The rows of Z fall into a few groups, and each row is roughly a mix of its group's hidden directions; some rows fit no group.
Z, 147 rows:
[[  5  28  34 -16  45 -57  -4   0  34 -23  40 -40 -24]
 [-12 -27 -11  32 -19 -16 -67 -48  18   0 -13 -54  12]
 [-36 -41   0 -46  15 -15 -10 -10  36  14  64 -33 -22]
 [ 20   9  43 -10  24  -9 -49 -43  51 -19  -6 -42  29]
 [ 47   1  -7  23  35  16 -38  19  25  -5  58  48 -25]
 [-46  20 -27 -19  51 -11  13  23 -26 -39 -19  38  45]
 [-21  28 -55  21  14  18  -8  13 -68  26 -10  42 -20]
 [  4  82   8  -6   7  41  56   4   2  17  12 -23 -20]
 [ 67  29   2  25  24 -28  46  -9 -54 -14  12  10 -12]
 [ 45 -19  42  27   1   0 -85  -5  24   0   5 -13   6]
 [ -4 -24  20  43   0 -38 -39  17 -40  -1 -10  66  30]
 [ 28  29  63  39  57 -23 -19  -7  -1  -3 -37 -11  12]
 [-17 -57 -28  28  -6   0 -52  26 -16  31 -42  21  33]
 [ 23   9 -43  -1 -28 -33  62 -24  -6 -16  21  23 -54]
 [  3  51  -4 -31  10  32  48  29  -6 -44 -21  51  10]
 [-50  14 -51  -6  -1   0  53  37 -47  26  11  19  -7]
 [ 10  12  40  25   5 -73 -24 -20 -11 -32  20  45  27]
 [-23 -21   0 -41  25 -15 -49  13  61 -25  17 -14  46]
 [-11   2 -45  -3 -31 -19  56  30 -39  24  35   8 -45]
 [  7  55  -2  19  10   5  14  64 -67  -2 -18   3  16]
 [-47  30  -8  16 -10  24  45  42 -13 -47 -34 -15  37]
 [-17 -21 -36 -48 -14 -16  39  33  20   1  66  -4 -29]
 [ 10  42  11   1  58  25  26  66  13 -28 -17 -28  -1]
 [  4 -54  23  -6 -26   7   0   6  16  59  70  -5 -11]
 [-21  21 -26 -14  -7 -12  59  49   7  -4  40  24 -54]
 [ 32  25  53  33  61 -14 -30   1 -12   1  -1 -50  -4]
 [-52   2   9 -26  34  32 -13 -31   1 -20 -53   5  55]
 [ 30 -19  46  23  25   4 -67 -18  22  -7 -44 -10  34]
 [ 12 -34  46 -15  39 -22 -39   8  53  12  22 -41  25]
 [-45  19 -37 -45  -3  -1  65 -33 -33 -10  17   5  19]
 [ 23 -46  -2  11 -41   3 -28  -5  39  36  -6 -68 -17]
 [ 49   1  46  35  -4  20  -7  -4  28  -2 -14  61  46]
 [ 53 -17   2  50 -18 -25  49  58 -23   3   4   6   6]
 [-10 -24 -37 -42   1  -5 -21 -50 -34 -10  22 -66   7]
 [-26  17 -57 -12 -48  37  55 -30 -22  -6  -6  24   2]
 [ 57  17  29 -21  33 -23  56  28  15 -24  26  14 -30]
 [ 39 -32  56  13   6  23 -45   2  46   5 -24 -34  24]
 [-75  28   2   5 -10  -2 -12  16 -36 -17 -12 -49  43]
 [ 10 -11  42 -18  15  -3   2   6  38 -53 -22  18  73]
 [  9  57  -6  18  14   6  75  23 -23 -20 -11  42 -13]
 [ 37 -18  10  29   6 -24 -21  33   7 -60  12  55  38]
 [ 19 -24  14  36 -17  -5 -42 -60  31  25  -4 -46 -34]
 [-22 -15 -34  -6   4   7 -10  -1  -9  75  49 -19 -50]
 [ 44  27 -26  27   1 -45  33 -12 -55 -19 -30   4 -37]
 [-24  17 -11 -33 -22 -11  49  28  35 -19  36  65  -4]
 [ 44  43  44   9  55 -28 -22 -13  37  22   5  -4  27]
 [  1   2 -45  52   6 -50  -1  39 -52 -24 -27  10   6]
 [-67 -21 -25 -15 -54 -26  13 -22 -32  14  38 -10 -10]
 [-43 -28 -54 -48 -26  29  38   2 -14  11 -13   0  41]
 [-35  12 -10 -51  28  55  18   9  10 -49 -25 -36  18]
 [  3 -30   0  21  13  -6 -68 -23  39  17 -29 -51  33]
 [ 27 -10  34   3 -26 -64  -4 -29   3  27  63  10 -24]
 [ 14  15   7 -33  24  33   3  32  59 -52 -29  -5  41]
 [ 14  48  25  48   3  53   9  34  -4  -6 -39  41  15]
 [ 77  10  45  24  -5 -14   7   6  28 -41  -7  37 -12]
 [-47 -27 -21 -18 -77 -32 -14 -15 -28   5  20  -6 -27]
 [  4 -19  12  20  11 -21 -56 -53  30  55  15 -35  12]
 [-12 -15 -18  13 -41 -31  15 -12 -57  38  37  37 -41]
 [-12   3  12   0   1  26 -30   1  26 -66 -59 -28  43]
 [-14  44  12 -12  11 -17  36  19  11 -72 -18  29  44]
 [-27 -37 -53  38 -16  32  21  48 -27  13 -38  13   3]
 [ 16  15  15  43 -27  63  30  30   0 -20 -43  40   8]
 [-31   1  -6 -39  18  45  68  11 -16  33 -29  20  28]
 [-55 -10 -65 -18  22  -6  -2  43  -8  17 -27 -40  15]
 [ -2 -16  22 -36 -19 -67  -5 -24  17  19  64  26  -1]
 [-11 -38  36  34   6  34 -64 -12  -4   2 -18 -55  13]
 [-41  13  18 -13  15  21 -48 -62  14  -9 -38 -45   9]
 [ 40  11  32   9   0  26 -29   0  34 -40 -16  58  47]
 [ -3  26   2  44 -29   7 -22 -49 -44  -3 -33 -32 -50]
 [ 32  21  58  45  22 -48  16  -7  12  11 -26  45   6]
 [  1 -39  -2   7 -38 -15 -57 -15  37 -31 -36 -43  27]
 [-11  -1 -38   0 -39 -26  36 -10 -42  25  51  -3 -54]
 [ 26  31   0   7 -12  70  13  15   1 -29 -11  41  57]
 [-29  44  52   2  65  29  -7 -14  19 -37   0  18  -3]
 [-18 -29 -29 -60  36 -29 -25 -27  20 -52  -7  16  23]
 [  7  -4 -48  40  19 -40 -11  50 -35 -34  -6  41  16]
 [-18 -25  17 -21  -7  -7 -26   4  18 -65 -12  42  64]
 [-34  22 -13   9 -23   2  79  50 -16 -31  -8  19  15]
 [ 23  50  19 -26  61  37 -12 -13  42   2 -17 -31  20]
 [-40 -11 -23 -32  27 -43  57  48  13   8   9   2  38]
 [ 29  68  27  46  27  -6 -16  -9  -3 -53 -23 -11  10]
 [-57 -10 -39   5   4  -6   0  -9 -65  -4 -28  51  19]
 [-17  20  43  -4  47  -9 -52   8  39 -29 -42 -28  18]
 [ 12  39   3 -30 -20  28   4 -48  26 -68 -16  38   1]
 [-23  -4   4 -10  30 -22  39  47   0 -31 -16  55  55]
 [ 33   6  -5   4   0  70 -35  48  -8 -34 -16  23  39]
 [ -6  56   2   3  -5  26  65  26  -4 -16  -7  50  36]
 [ 11  19   8  50 -23 -30 -43 -36 -20 -24 -27 -52 -33]
 [-48   4 -47  19   9  33  -5  22 -39   1 -40  47  33]
 [-31 -26 -56 -44 -34  -3  47   7 -39  11  19  27  13]
 [-25 -17 -63 -31 -40 -13  38  37 -44  12  -9  20   2]
 [ 30 -32  11  28 -11 -39 -37 -58 -31  34  15 -30 -24]
 [ 19   3  -7  37 -15 -51  39  -3 -62  29  18  36 -24]
 [-35  -6 -56 -30  19 -16  14 -29 -25  43  44 -15 -37]
 [-13   6   3  11 -74 -24 -10 -45 -45 -15   3  17 -44]
 [-46 -13  -4 -69 -32 -11  23  12  19 -33 -18  11  47]
 [  1 -30  23 -45  47 -25 -43 -18  45  11   2 -17  46]
 [-38   9 -57 -26 -19  63  38   5 -13   5 -12 -25 -27]
 [  3   8 -33  35 -23  -7   2   9 -52  63  16  39 -37]
 [  3 -35  22  -4  37  15 -68 -11  33   4 -33 -18  49]
 [ -1 -34  43 -42   1   0 -11   1  67  13  34 -32  35]
 [ 16  19  14  26  23  39  -3 -16   4 -22 -82   9  43]
 [-24  29  10 -16   0  -5  60  -2 -17  -6   1  69  50]
 [ 20  77  31  51  25  15  19  34 -14  -7  -3 -11 -21]
 [-14   4 -31   3 -55 -21 -25 -21 -34   3  37  24 -64]
 [ 29   1  42   3 -38 -19  16 -11  -2 -66 -11  54  28]
 [ 38   7  41  35  22  38 -25  -9  38  -8 -23 -63   4]
 [-14  13  10  -8  44  48  29  -2  20 -18 -62  -4  53]
 [  5  13 -18  22 -11  -1  41  76 -24  -1  -5  51  34]
 [ 17 -44  21   1 -15 -24 -60 -55  22  31  26 -26 -13]
 [-30 -13 -50 -42 -15  -7  69   5 -42  14  20  11  15]
 [ 33  19  17  36  30  56  -3  -5  16  29 -19 -61 -28]
 [ 37 -15  43   1 -13   3 -55 -54  30 -49  -6  -5  -3]
 [ 30 -41  13   2  33 -26 -66 -18  45   4 -15 -31  25]
 [-36 -64   2  -7   2 -16 -48  -9   9  42   7 -51  23]
 [ 67 -19  28  39 -12 -12  19  13  26 -23   7 -45 -42]
 [ 18 -32  25  28 -47 -67  40  10 -33  18  14  -6  10]
 [ 20 -41   5 -23  22 -21  45 -39  41  22  10 -46  39]
 [-30  -4  20 -42  21  29  17  -1  23 -30 -47   4  69]
 [ 47  23  40 -15  49   4  -1   2  58 -34   1  13  35]
 [ 30  33  24   0 -55 -26 -15 -34   6 -65  -3  16 -29]
 [-58 -16 -14 -17  -6  44  28  40   7  -7 -39   0  54]
 [-25  36 -23 -29  39 -61  22 -15  -6  35  43  20  13]
 [-34 -19 -65   1 -36  -6  -1  35 -34  31  20 -13 -44]
 [-15   2 -21  10 -26  70  25  -2 -13 -47 -22 -43 -35]
 [ 17  62 -23   7 -22 -12  57  12 -26 -20  45  14 -28]
 [ 33 -21  32  26   2   1 -81  47   4  13  19  -9 -18]
 [ 33  24  62  19  38 -23 -61   5  21 -22  -4  -9  19]
 [-40 -28 -50 -47 -16  -4  37 -15 -44  22  34 -20   7]
 [ 34 -33  32  15  11 -56 -33 -31  32  20  25 -37 -27]
 [-32   4 -41 -19  -9 -33  27 -25 -55   9  30 -30 -49]
 [-22 -33  19 -17 -39  21  13  32  35 -47 -40  -5  50]
 [-43  -9  -5 -15   9 -19   1 -25  -9  25  58 -49 -57]
 [-16  15  -8 -25  21  39  55   9  41 -31 -37  25  45]
 [ 10  -6  51   6 -56 -17  10 -56 -28 -14  14  48  -7]
 [ 52  21  34  18  -2   4  39  18   6 -58 -38  24  32]
 [-11 -15  29 -25  -8 -57  63 -10 -24  25   2  28  43]
 [-12  62 -21 -38  13  -4  32 -19 -23 -44  24 -31 -40]
 [-16 -39  19 -44  37 -56   9  -2  33  16  -6 -31  44]
 [-75  -6 -22 -40  12  10  13  -6  -5 -40 -14  20  50]
 [ 23  49   0  57  27  -2  -3  50  10 -38 -24  35  16]
 [-34 -33  -7  15 -50 -35 -29 -28 -49  -4  25  45  -8]
 [ -3  28 -23  27  35  32  25  19 -33 -25 -74   6  21]
 [ 67  -7  24  35 -31 -31  -2  20 -12  28 -41 -13 -38]
 [-23 -35  22  -7   8 -23 -48 -22  35  36  33 -59  12]
 [-37 -16 -60 -30 -43  36  15   6 -38  23  27 -28   6]
 [-39 -42  41 -29  -2 -32   9  -3  40   9  25 -38  48]]

One row of each group comes first, with its name. Which group is each row after those in?
[-21  -7 -46 -48 -27  24  58  36   6  -7  25  28  26]
A
[-43  60 -36   8 -30   1  58   1 -24 -24   8 -22 -12]
K
[-60  15 -27  -4  33 -21   0 -22 -43   2 -59  -6  32]
R

[ 37  24  23  48 -31   8 -16   4  28 -15 -34  68  -6]
A
[-10  40  59   8  52   1   9  23  38   1  50 -21  -9]
A
[ -3 -11 -28 -27   9 -33 -14 -13 -78   8  26 -54   3]
A
[-10  23 -27 -19   5  20  20 -28 -58 -20 -44 -11  62]
A
[  1 -53 -17 -39  14 -13  24  39 -29  15  19  65 -18]
K
[-23   3  17 -41  31  43   5   3  42 -25 -44 -18  54]
R
[ 24  59 -21  43 -11  38  38  21 -33 -16 -35   7 -25]
A
[ 44 -26  58  48   0 -45 -23   8  -4   5  14  42   7]
K
[-21  27 -35  31 -36  11  37  23 -65   1   6  28 -36]
K
[-65  40 -25 -27  -1  38  26  10 -25  25  -9  35  33]
K
[ 25  20  57   4  44 -34  33   5  42 -10  -6  29  42]
A
